In the rows, zero is written as 128.
Named turns come first, each shown by rows before and after it. Which turns, in which order, take the first row of each pair that follows to the second? Write the first one first, as in the answered first pair.
turn Fomif:
[ 90 124 140 106  89 128 111 103 110 139 123 138 191 132 109  96 143] => [139 120 156 143 106 112  89 105 157 113  99 102 135 141  99 157 162]
[ 96 133 105 110 131 156 140 162 131 135 156 147 190 126 119 118  98] => [132 125 136 147 160 147 110 159 178 115 134 107 143 139  96 171 120]
[114 116 108 158  88  70 117 109 136 130  98 145 128 135 122 131 127] => [106 121 107 138  87  75 111 106 139 139 103 137 146 133 129 120 120]
turn gol:
[118 151 102 163 154 126 110 125 168 103 156 125  99 138  89 182 152] => [115 115  94 127 118 114 169 112  71 148  87 182 122 119 150 119 118]
[132 101 100 126 150 143 172  97  87 121 123 126 101 135 112  99 107] => [142 112 110 150 158 149 155 100 128  99 144  82  98 142  75 119 115]
[111 150  92 140 136  86  98 119 157 124 143  94 144 127 129 152 122] => [118 137  82 131 130  77 114 122 113 149 123 141 143 125 163 117 111]
turn pezam:
[126 191 116 101 148 114  85 189 157 114 166 176 141 154 105 129 144] => [161 147 109 103 132  91 132 158  77 137 100 209 100 138 140 105 116]
[132 138 128 148 131 126 109 127 148 114 134 116 135 126 120 141 141] => [124 129 131 123 119 117 119 130 129 131 113 134 143 124 144 123 135]
[136 146 170 114 179 162 108 181 155 137 100 123 111 152 146 147 164] => [157 121 159 108 173 161 137 162 116 143  63 134  86 146 161 142 151]
Pairs:
Each pair is 2 to 3 turns apart.
[159 135 166 167 135 120  69 181 218 102 126  92 123 131 111 178 142] => [ 98 140  88  97 108 139 149 157  80 146 173 207 171 116 140  71 103]	gol, pezam, Fomif
[149  97 120 147  68  87 178  96  87 135  70  90 144  75 139 107  90] => [122 129  64 126 100  87 168 127  64 156 114 196 112  92 166 121 111]	gol, gol
[139 132 142 149  89  86  59 146 137 139  52 191 153 102 183 115 123] => [155 140 132 179 116  86  34 144 187 108  85 164 117 115 149 173 140]	gol, pezam, gol
[148 113 119 128 134 162 167  94  57 108 140 146  81 135 139 131 139] => [128 104 123 121 114 178 159  75  73 108 151 108 120 122 120 108 122]	gol, Fomif
[105  78 155 128 109 126 133  86 138 116  70  56 141  90 134 145  92] => [100  77 117 101 111 111 153 106  82 158  75 155 131  92 166 114  92]	gol, gol
[123 126 140  97  87 149 139  96 103 118 149  82 187 108 111  69  94] => [117 134 143 101  91 150 131  92 121 108 167  68 179 111  93  80  94]	pezam, pezam
[101 148 145  65 160 158 137 169 116 135 138 148 152 137 160  93 146] => [105 151 162  82 162 173 127 164 151 118 146  97 157 136 126 110 146]	pezam, gol, pezam
[129 113 158 123 104 140 132  82 102 143 118  43 157 102 105  69 159] => [160  97 130 141 113 116 148  73  57 155  90 102  89 117 142  95 163]	Fomif, gol, gol
[135 147  88 154 107 124 132 129 139  86 164  88  98 117 101 158 147] => [151 124 103 152 101 113 145 115 130  97 136  83  90 120 117 154 145]	pezam, pezam, gol
[170 138 120 149 138 101 148 134  95 136 105 178  85 145 158 139 140] => [140 165  89 142 133 112 153 125  97 132 166 188 103 143 133 123 134]	pezam, Fomif, pezam
[ 92 121 164 135 108 144 135 132 126 116 172 100 180 115 109  93 108] => [143 105 187 169 134 127 102 145 155  99 134  71 127 138 117 144 123]	gol, gol, Fomif
